Where one turn sends some rows of the set: a few examples, then the rows asked
Q_172: [ 10.8  -1.4  -1.1 -11.8 -29.9 -13.6 -16.1  -0.6  -6.4  35.9  -6.6 -34.1
  13.6 -25.2  11.1  -2.5  -6.0]
Q_316: [ -9.0  14.9 -14.1   4.0  14.1  -7.9  10.7  14.0  16.9  -6.2   3.4 -26.2
  10.3 -28.9  10.3  26.4 -16.2]
Q_782: [-10.9  13.1   1.0   3.7  -5.7  -8.2   1.9  29.8 -12.5   1.7   8.9 -35.3
   6.8 -30.0   6.6  35.0 -15.5]
Q_888: [-10.9  19.2 -10.2   0.8  -4.4  -6.2   4.9  23.7   6.1  -4.8   9.2 -33.9
   3.9 -27.2  11.1  34.0 -24.1]
Q_976: [ -6.8  14.0 -11.1  -1.2  11.0 -10.4   8.9  13.6  16.5  -7.5  10.4 -31.5
  12.7 -29.9   9.9  24.7 -20.8]
Q_369: [ -8.6  19.8   5.0   5.7  -5.9 -15.6   3.7  33.4  -4.5   4.0   1.4 -36.1
   3.8 -22.0   2.5  32.3 -14.1]
Q_334: [ 15.5  -3.1   3.3  -1.5 -25.2  -3.7   6.4  -7.9 -15.8  39.4 -20.3 -10.9
  -9.9 -29.1  -6.8   7.0 -18.5]
Q_366: [ -4.7   9.9  11.9   6.1   7.0 -19.6   5.1  29.2  -8.6   6.5   2.6 -35.0
  13.9 -26.6  -2.3  24.9  -5.9]
Q_278: [ 19.1  -6.2  11.4   2.9 -11.7  -7.1   0.3  -0.6 -11.6  33.6  -7.5   1.8
   6.8 -41.6  -4.7  -0.1  -7.8]
Q_842: [  8.8   9.1 -14.4 -14.6 -34.2  -9.9 -13.6  -4.3  12.4  28.7  -6.6 -33.4
   7.1 -19.7  17.6  -1.0 -18.0]
Q_815: [ -4.6  18.5  -4.0   1.3  13.0 -17.8  10.3  17.7  21.1  -4.2   3.7 -32.5
  11.5 -22.6   4.2  21.0 -17.3]
Q_972: [ 12.9   4.4   7.0   3.9 -32.8  -1.0  -3.5  10.4 -16.5  33.9  -9.4  -0.2
  -7.3 -35.4  -0.9  12.2 -16.8]
Q_910: [ 13.3   5.4  -5.4  -2.2 -32.2  -0.1   6.9  -8.2  -4.9  34.7 -21.2 -10.7
 -17.0 -24.7  -2.1  10.6 -28.2]
Q_179: [ -6.4   3.4   6.4   3.3   8.9 -13.1   4.1  23.8 -13.2   3.6  10.1 -33.6
  17.5 -35.4   2.2  27.4  -7.3]
Q_373: [ 18.7  -2.1  -6.8  -5.2  -9.9  -5.3  12.0 -21.9   8.9  31.2 -19.0  -8.1
  -4.4 -29.2  -3.8  -1.5 -22.9]
Q_359: [ -5.9   4.7  -3.6   5.5  22.5 -12.0  10.1  14.1   4.9  -1.5   4.1 -26.2
  19.1 -33.8   4.5  22.3  -5.2]
Q_232: [  1.1  -2.2 -10.4 -13.4 -18.1   1.6  -3.2 -17.7  13.3  31.0 -23.3 -17.4
 -12.3 -22.1   2.9  29.0 -32.0]
Q_270: [-12.7  13.5  -2.2   9.1  -3.0  -6.4   3.9  30.1 -12.2   3.2   2.0 -29.8
   4.4 -28.5   6.7  36.6 -10.7]
Q_493: [-13.8  20.5 -13.4   6.2  -0.9  -4.3   6.9  24.1   6.2  -3.6   1.4 -28.8
   1.3 -25.8  11.4  35.7 -19.5]
Q_768: [ 10.7  15.5  -7.9   1.0 -36.3   2.6  -0.2   5.4   5.8  25.4  -9.8   0.5
 -14.7 -30.3   6.7  13.0 -30.0]
Q_462: [ 12.5   3.4 -12.3 -15.4 -22.0 -13.6 -11.5 -10.9  16.4  28.1  -5.9 -31.9
  14.6 -23.0  15.2  -7.3 -12.9]
Q_839: [ -8.5   4.4   4.1   8.6  11.9 -11.0   5.7  24.6 -13.2   4.4   3.3 -28.7
  15.5 -33.8   2.2  28.7  -2.1]
Q_561: [ -0.2  -5.6  -1.4 -10.1 -23.8   1.2  -6.6  -9.1  -4.9  37.2 -24.3 -19.3
 -12.5 -23.6  -0.1  32.9 -26.1]
Q_988: [  5.5 -10.1  -7.5 -14.2  -2.4  -2.8  -0.4 -25.5  17.9  30.8 -22.3 -14.8
  -1.9 -26.3   0.3  20.2 -25.8]
Q_482: [ -4.2   4.3  -0.7   0.3  19.2 -13.9   8.0  13.5   4.7  -2.7  11.6 -31.7
  20.9 -35.2   4.2  20.8 -11.2]
Q_242: [ 15.1   5.8 -11.9  -5.2 -23.2  -1.2  10.3 -16.3  10.2  29.8 -20.2  -9.0
 -14.0 -24.4   0.2   5.1 -30.6]
Q_472: [  3.8 -15.6   7.0  -9.4 -12.8  -3.1  -6.0 -11.8 -11.6  40.6 -22.6 -18.6
  -3.2 -28.7  -5.4  26.9 -16.7]
Q_275: [  7.8   5.9  -7.2 -12.2 -38.9 -10.4 -16.7   1.9  -1.6  33.0  -7.5 -35.0
   6.3 -21.2  15.1   2.5 -13.0]
Q_723: [ 20.9  -1.4  -1.1  -1.5  -2.2  -6.4   5.7 -12.6  14.2  25.4  -7.0   4.8
   7.9 -39.2  -1.2  -5.9 -15.6]
Q_92: [ 15.7  11.5 -13.0  -2.5 -17.3  -0.9   5.2  -8.3  24.6  20.2  -7.9   3.8
  -5.1 -32.1   6.6   2.4 -29.5]
Q_567: [ 19.3  -7.7   2.8  -2.8 -12.2  -6.7   9.9 -16.4  -7.1  37.1 -19.3  -9.3
  -2.0 -31.5  -7.9  -0.6 -15.8]
Q_740: [  6.8 -17.9   3.6 -12.1   0.8  -5.5  -2.4 -22.4   2.1  36.8 -21.2 -16.2
   3.5 -30.4  -5.0  18.4 -16.0]
Q_168: [ 13.8  -2.8  -4.4 -14.0 -19.9 -15.6 -12.7  -8.5   4.8  32.8  -5.5 -32.4
  19.2 -26.3  11.4  -8.5  -5.8]
Q_10: [ -8.8  24.9  -4.7   3.0  -2.1 -14.1   7.1  26.6  13.0  -2.4   2.3 -34.1
   2.4 -19.4   7.0  29.7 -21.6]
Q_955: [ -2.1   9.4   6.2   3.4  18.6 -21.6   9.4  19.2   7.5   1.3   3.8 -32.8
  18.5 -27.5  -0.8  18.1  -7.6]

Q_842 moves to Q_275
Q_910 moves to Q_334
Where do these go?
Q_232 moves to Q_561
Q_482 moves to Q_976
Q_493 moves to Q_270
Q_723 moves to Q_92
Q_369 moves to Q_366

